x =
[[130 138 121 128 122 129 148 140 120 129 122 120 130 144]
 [133 127 126 126 118 119 122 132 107 120 121 107 120 119]
 [134 115 122 123 142 137 119 116 145 130 124 131 135 119]
 [146 134 121 125 125 126 132 126 134 122 122 123 124 125]
 [140 112 128 143 134 133 121 126 120 130 128 125 129 128]
 [108 128 117 124 129 124 118 111 121 130 115 118 124 114]
 [137 121 111 131 135 131 120 108 132 129 113 118 126 116]
 [115 136 129 117 134 130 121 120 143 129 131 139 130 115]
 [125 119 139 128 134 132 121 134 129 129 139 138 133 130]
 [129 112 128 135 130 125 106 113 114 128 122 124 124 105]
 [120 118 129 138 139 135 116 118 128 136 129 139 133 118]]
The first entry in reading order is 130
The entry in the top-right corner -> 144
Find the second entry, reading row by row.
A: 138
Find the fourth entry in reading order.
A: 128
The entry just right of 148 -> 140
Find the 3rd entry in reading order.
A: 121
The first entry of the smallest entry's row: 129
Find the entry in the bottom-right corner.
A: 118
The minimum is 105
Find the smallest entry in the first column.
A: 108
The 3rd entry from the end, reading row by row -> 139
The 2nd entry from the end, reading row by row: 133
The entry in the bottom-left corner is 120
The 2nd largest entry -> 146
Find the fifth entry in reading order.
A: 122
The fifth entry from the end, reading row by row: 136
Find the entry directly above the smallest entry.
A: 130
Find the largest entry.
A: 148
The bottom entry of the column that holds the largest entry is 116
The third largest entry: 145
